50 stands for zero in the data rows.
Here are some points:
"45 45 56 51 50 57 55 49 39 53 55 42 51 45 58 49 41 48 59 47 45 60 52 40 55 48 43 57"
"61 41 47 57 31 64 48 47 50 48 38 59 34 39 45 47 42 46 67 55 53 59 45 60 36 60 52 34"
"44 44 67 59 56 70 54 52 38 57 67 34 44 43 69 48 32 49 58 47 39 69 61 31 59 43 35 58"
"50 39 42 57 37 42 44 61 37 46 39 53 53 36 44 38 47 42 56 61 48 48 41 56 33 62 62 33"
"31 67 92 75 93 66 22 78 60 73 92 47 52 36 63 56 55 46 28 62 55 65 58 35 42 56 57 21"
"47 45 40 43 45 40 56 42 39 48 38 55 56 49 46 50 53 45 59 49 54 51 43 49 53 56 54 55"
"26 57 81 50 83 71 48 61 67 61 73 34 50 45 80 53 51 58 29 32 50 70 66 42 51 48 35 60"
"47 71 76 56 72 71 41 59 46 70 99 33 41 46 58 64 42 49 34 76 47 65 65 24 53 37 50 39"
"46 52 57 52 60 54 46 51 36 60 66 51 50 46 53 58 47 40 53 60 54 57 48 33 59 51 57 45"
"48 44 41 43 45 40 56 43 38 48 37 55 55 50 46 50 52 45 57 51 54 51 42 50 54 53 55 55"
"47 43 42 41 45 40 54 45 38 49 38 55 55 48 46 50 53 44 56 50 54 50 40 51 54 54 55 55"
"46 45 40 42 45 39 55 43 39 48 37 55 57 49 46 50 54 45 58 49 54 50 44 48 53 55 53 55"
"39 54 57 45 59 39 55 43 55 54 37 57 64 54 52 52 66 52 42 41 58 53 47 58 49 54 50 56"
"32 40 61 60 57 79 51 56 42 52 67 45 30 34 67 46 28 47 62 47 48 62 48 38 71 52 34 57"
"49 44 45 48 42 40 56 42 36 48 37 55 57 50 44 47 50 47 63 51 50 51 42 49 53 50 52 56"
"36 58 62 49 74 68 52 61 59 51 77 44 44 44 84 60 36 45 25 40 51 64 68 36 55 69 50 56"
"45 57 64 57 65 60 44 53 36 66 80 49 48 43 56 62 43 37 50 65 54 60 50 26 61 48 57 40"
"54 58 54 46 42 45 58 46 46 47 45 37 54 56 39 44 51 65 51 54 40 55 55 56 40 37 37 61"
"33 58 65 47 74 39 47 49 62 54 38 57 65 56 55 53 72 59 36 33 61 55 48 59 48 56 50 56"
"53 62 51 37 46 46 58 49 53 47 50 33 50 59 42 49 55 66 36 56 44 56 61 60 38 39 39 60"
"58 45 33 28 45 39 42 45 62 57 45 47 53 62 45 50 65 51 35 48 55 36 49 51 64 42 52 53"
"45 45 54 49 49 48 58 43 43 49 50 59 48 44 38 53 42 42 44 37 46 42 42 49 37 44 55 50"
"49 48 59 64 58 52 50 59 49 40 47 62 58 41 45 54 43 51 45 41 54 43 49 64 20 60 63 42"
"40 42 42 56 42 48 55 45 35 45 38 64 46 43 43 45 43 46 69 49 56 48 31 53 65 56 46 55"
"38 42 43 57 42 52 54 46 35 44 37 64 46 42 43 45 42 46 70 49 57 46 31 53 67 56 46 56"
"46 61 61 49 66 62 48 60 70 54 70 24 45 58 72 51 56 59 40 47 40 59 70 41 54 34 37 56"
"46 43 41 43 44 40 56 44 37 48 38 55 57 49 46 49 53 44 57 50 54 49 41 50 55 53 53 57"
"36 46 61 48 62 77 52 58 43 54 72 31 41 39 73 52 33 47 52 46 43 69 64 28 59 48 39 60"
"47 45 41 41 42 40 58 42 39 49 38 55 56 49 47 49 52 44 56 52 54 50 42 52 52 52 54 55"
"47 44 41 42 46 40 55 43 38 49 38 55 55 49 47 50 53 45 57 50 54 50 43 49 53 54 55 55"
"31 42 64 71 50 66 57 48 44 45 60 74 30 29 27 50 22 40 49 24 45 30 27 53 43 42 42 46"
"62 67 56 53 55 72 48 68 78 52 90 0 33 67 79 47 50 64 50 60 17 55 88 30 59 10 25 56"
"41 45 51 44 53 51 58 45 47 49 53 61 44 42 38 56 42 39 36 35 49 39 42 49 35 45 58 50"
"64 45 37 33 40 38 40 44 64 59 46 43 56 66 40 45 64 56 39 48 48 33 50 50 66 31 45 54"
"44 61 64 60 61 41 59 45 58 42 52 76 54 47 40 57 39 44 24 26 45 33 46 56 28 61 61 48"
"68 59 53 51 64 48 38 55 76 44 44 52 78 71 53 61 65 76 41 38 65 34 63 71 46 47 53 59"
"43 42 57 57 53 66 48 61 41 52 62 38 43 38 65 45 36 44 53 53 44 64 58 38 49 54 46 47"
"42 58 65 55 69 63 41 55 38 67 82 47 48 41 55 63 43 37 52 65 53 60 54 22 61 50 56 39"
"71 36 50 68 29 80 38 52 59 47 39 61 16 34 44 44 38 48 76 56 54 68 48 65 29 69 49 19"
"52 90 61 53 64 29 61 52 77 34 48 65 67 67 52 55 56 67 6 42 48 43 66 73 31 77 54 58"
"48 44 41 43 44 40 55 43 38 49 38 55 55 50 47 50 53 45 56 52 54 50 42 51 54 53 55 55"
Here are 24 more points, each followed by its number:
"43 40 47 59 42 48 52 45 36 49 40 65 44 42 45 46 42 47 64 50 58 46 29 56 67 56 46 50" 0
"49 44 42 43 45 39 56 42 39 50 38 55 55 50 47 50 53 45 56 50 54 51 42 50 53 54 54 54" 1
"60 46 37 34 42 38 44 43 58 58 44 47 55 62 43 48 62 53 40 49 52 37 48 50 63 38 50 53" 2
"47 45 42 43 45 41 56 43 39 48 38 54 58 49 46 51 54 45 58 48 54 50 43 49 53 55 53 54" 3
"51 56 53 57 65 47 54 52 49 37 36 63 73 55 58 64 55 60 55 44 70 51 54 67 38 67 62 58" 4
"39 39 67 62 58 82 44 74 46 54 82 25 34 28 77 41 25 44 47 54 36 71 67 32 44 53 40 42" 5
"68 47 74 84 47 97 28 61 54 63 78 53 13 28 51 53 28 42 74 70 49 76 55 41 37 60 48 9" 6
"40 45 68 52 64 77 53 58 47 59 82 27 37 39 80 53 29 48 46 45 41 73 67 28 58 46 35 56" 7
"49 46 53 56 49 64 43 52 58 47 37 60 38 42 48 46 53 52 60 48 57 61 48 60 39 61 50 41" 8
"47 45 41 41 42 40 59 41 40 49 39 55 56 49 46 49 52 44 55 52 54 50 42 52 52 52 54 55" 9
"44 39 66 66 49 57 49 59 48 47 61 62 36 27 26 46 29 36 32 34 34 33 41 53 8 43 59 29" 10
"68 53 39 54 36 57 46 52 67 45 47 40 33 56 48 46 56 55 65 60 42 51 59 55 42 44 46 37" 11
"45 53 58 52 62 56 45 53 37 61 72 49 49 43 53 59 45 39 51 61 54 57 48 32 59 49 57 44" 12
"63 55 57 49 61 51 41 52 75 49 56 54 61 62 42 59 55 65 28 30 54 27 58 63 38 36 52 52" 13
"68 95 56 65 60 32 56 58 99 33 69 47 51 81 50 56 63 62 11 39 20 13 76 61 27 35 53 45" 14
"45 52 56 51 58 53 47 51 37 60 66 51 50 45 52 57 46 40 52 60 54 56 47 35 58 50 56 46" 15
"48 44 41 43 46 41 54 44 37 49 37 55 54 50 47 50 53 45 57 51 54 51 42 49 54 54 56 55" 16
"39 42 42 54 43 51 54 46 35 44 37 63 47 43 43 45 44 45 68 49 57 47 32 52 64 55 48 56" 17
"56 48 54 60 45 67 28 53 67 69 76 49 36 55 39 43 45 55 46 55 51 28 39 43 94 23 30 45" 18
"48 40 41 52 41 43 47 55 39 46 38 53 53 40 44 41 50 43 58 58 49 49 44 52 40 61 59 40" 19
"59 54 39 47 41 40 55 48 55 45 45 38 53 64 47 47 61 53 60 56 42 44 54 51 54 36 47 55" 20
"51 62 51 56 53 29 58 45 51 42 38 74 66 57 53 53 52 46 35 45 56 43 43 61 49 73 63 54" 21
"48 44 42 44 45 41 55 43 37 49 37 55 54 50 46 49 52 46 58 52 53 51 42 50 53 52 55 56" 22
"54 52 73 71 58 80 31 56 86 52 39 62 28 39 53 47 58 63 56 37 60 72 57 73 21 73 42 21" 23
Which of these numbered points is nearest to each point below, looking only along the 4 directions in which the first points spread most? Its number follows each.
"48 44 41 41 41 40 59 41 39 49 39 55 56 49 47 49 52 44 55 53 54 50 41 53 52 51 55 56" > 9
"52 45 53 41 53 62 44 53 58 61 68 31 45 53 62 48 46 54 41 46 43 52 62 36 65 36 38 56" > 18
"58 88 53 63 61 23 56 51 82 32 44 68 71 72 58 52 62 60 27 43 40 30 65 62 43 74 60 52" > 13
"83 60 36 58 30 60 42 58 85 43 56 26 24 68 52 43 63 62 63 69 33 47 69 60 40 29 41 31" > 11
"52 49 61 61 52 65 41 51 65 51 37 60 40 45 51 49 56 55 55 43 58 63 50 65 35 64 48 35" > 8
"58 44 35 31 44 39 44 44 59 56 45 47 54 61 44 49 63 51 39 49 54 38 49 51 63 41 51 54" > 2
"47 43 41 42 46 42 55 43 40 48 39 54 55 50 47 50 54 45 56 50 54 51 43 50 54 55 54 55" > 3
"50 52 61 58 55 52 49 47 35 61 63 51 52 47 50 55 44 42 57 60 51 58 48 35 57 47 53 44" > 15
"33 52 73 51 73 72 50 59 56 58 72 33 46 44 78 54 43 53 40 38 47 70 65 36 55 48 37 58" > 7
"67 58 63 44 64 64 19 57 73 85 99 30 44 64 50 57 57 51 22 66 46 38 64 22 81 17 46 36" > 7
"48 50 77 66 63 80 39 59 70 56 57 48 33 41 66 49 47 58 49 39 52 73 59 57 37 58 38 38" > 23
"71 79 39 52 61 45 50 64 87 30 55 30 64 81 67 63 75 76 46 58 51 36 78 70 37 34 55 55" > 14
"59 60 33 53 39 46 52 53 66 42 51 35 39 66 50 44 61 57 63 61 39 36 52 54 65 28 41 52" > 20
Now 24 new points, numbered from 0 again:
"41 45 59 50 52 51 59 44 47 49 56 61 45 38 31 55 37 40 39 29 42 36 43 48 28 41 53 48" 0
"47 45 41 44 43 39 57 41 38 50 37 55 59 50 47 51 54 44 57 50 55 49 44 50 54 55 53 54" 1
"49 49 62 60 47 68 42 77 52 47 69 23 38 35 57 35 36 57 37 64 33 64 68 52 23 50 41 36" 2
"49 38 42 55 39 43 44 59 38 47 38 53 52 38 45 39 49 42 56 60 48 49 42 55 37 63 60 36" 3
"44 57 67 62 61 45 58 46 56 44 55 75 50 45 36 58 36 42 23 23 43 32 45 54 25 55 60 47" 4
"48 45 41 43 45 40 56 43 38 49 37 55 56 50 46 50 52 45 57 51 54 50 42 50 53 53 55 55" 5
"47 44 41 41 42 40 59 41 40 49 39 55 56 49 47 49 53 44 56 52 54 50 42 52 52 52 54 56" 6
"45 43 51 49 49 46 58 44 44 48 48 59 48 45 37 52 44 42 47 39 48 44 42 50 41 45 53 52" 7
"71 69 30 41 39 38 51 55 78 44 55 18 46 80 55 49 75 61 51 66 31 34 69 51 55 16 45 51" 8
"47 59 47 51 54 29 57 44 53 43 39 70 66 54 52 54 54 47 38 42 56 44 47 58 49 74 60 52" 9
"44 46 53 50 52 58 55 49 40 51 57 43 48 45 60 49 41 48 58 48 46 61 54 38 55 49 45 57" 10
"45 58 70 49 55 59 61 48 59 48 68 48 37 44 27 56 35 55 21 29 33 38 55 54 13 27 44 51" 11
"40 45 58 48 58 68 54 54 44 55 68 35 43 41 69 51 36 46 51 47 45 66 60 34 57 48 41 58" 12
"49 43 44 47 46 40 54 44 36 48 37 54 56 50 45 48 52 47 62 50 51 51 42 48 55 53 52 55" 13
"46 43 40 42 47 41 56 43 41 47 39 54 54 50 46 48 54 46 57 50 54 51 44 49 54 55 53 55" 14
"51 62 50 34 47 47 57 50 56 46 50 32 50 58 41 49 55 68 36 55 44 55 63 58 36 39 38 60" 15
"42 47 52 52 52 41 47 54 49 49 38 55 58 45 49 44 59 49 47 49 54 51 45 58 40 59 56 44" 16
"45 44 57 52 51 49 58 42 44 50 52 61 45 44 36 54 41 41 41 35 45 41 42 49 36 43 54 50" 17
"49 44 43 45 45 41 54 43 36 48 37 55 54 50 46 48 51 46 60 51 53 51 41 49 54 52 55 56" 18
"92 59 57 61 56 71 19 63 99 47 50 51 58 72 52 60 63 87 38 39 67 34 74 83 35 47 48 36" 19
"66 54 48 46 54 43 42 48 69 50 44 50 70 68 50 57 65 66 40 42 61 36 59 63 53 46 51 54" 20
"56 41 46 54 38 55 49 46 46 48 38 57 42 43 44 47 47 47 67 51 52 57 45 55 43 60 50 41" 21
"48 44 41 43 45 39 56 42 38 49 38 55 55 50 47 50 53 45 57 50 54 51 42 50 54 54 55 55" 22
"47 43 41 42 46 40 55 43 39 48 39 55 56 49 46 50 54 45 57 50 54 50 43 50 54 55 53 55" 23
Which of these numbered points is nearest to each point below, looking only along the 4 directions in which the first points spread most? Its number follows each.
"47 44 41 41 45 40 55 44 39 48 39 55 55 48 47 50 53 45 56 50 54 50 41 50 53 53 55 55" > 23
"50 50 49 51 57 43 54 49 44 43 35 60 67 53 52 60 54 53 57 45 64 51 49 60 45 63 58 56" > 16
"47 61 49 53 55 31 57 45 52 41 37 72 65 55 51 53 53 48 39 43 55 43 47 57 48 74 62 54" > 9
"71 49 70 75 49 99 33 75 85 54 93 11 0 39 83 46 26 59 63 58 28 82 88 39 38 41 23 24" > 2
"42 44 59 48 56 67 54 54 43 56 68 36 43 42 70 51 36 45 48 49 46 65 57 37 58 46 42 58" > 12
"55 67 53 36 49 47 55 53 56 46 53 27 48 62 41 50 56 74 32 56 42 58 66 60 35 36 35 61" > 15
"41 44 59 46 57 67 53 54 43 56 68 36 43 41 71 51 38 46 48 48 45 65 58 35 57 48 43 57" > 12
"41 68 54 70 57 35 57 47 56 35 36 87 62 51 50 51 44 49 42 38 58 37 40 63 55 85 58 53" > 9
"47 43 41 41 46 41 55 43 39 49 39 54 54 49 47 49 54 45 56 51 54 51 43 50 54 55 54 55" > 14
"68 76 51 48 58 22 38 48 97 50 46 70 74 79 47 50 67 64 2 33 48 15 61 64 60 64 55 51" > 20
"51 43 43 46 49 37 52 43 37 50 38 55 54 52 47 51 54 47 58 48 54 53 42 48 56 57 55 52" > 23
"44 46 57 51 51 50 58 44 44 49 54 61 45 41 35 54 38 41 40 33 44 39 41 49 32 41 55 49" > 17
"81 54 56 62 54 69 29 60 88 44 46 55 54 62 52 58 57 76 48 42 65 43 66 79 34 55 51 38" > 19
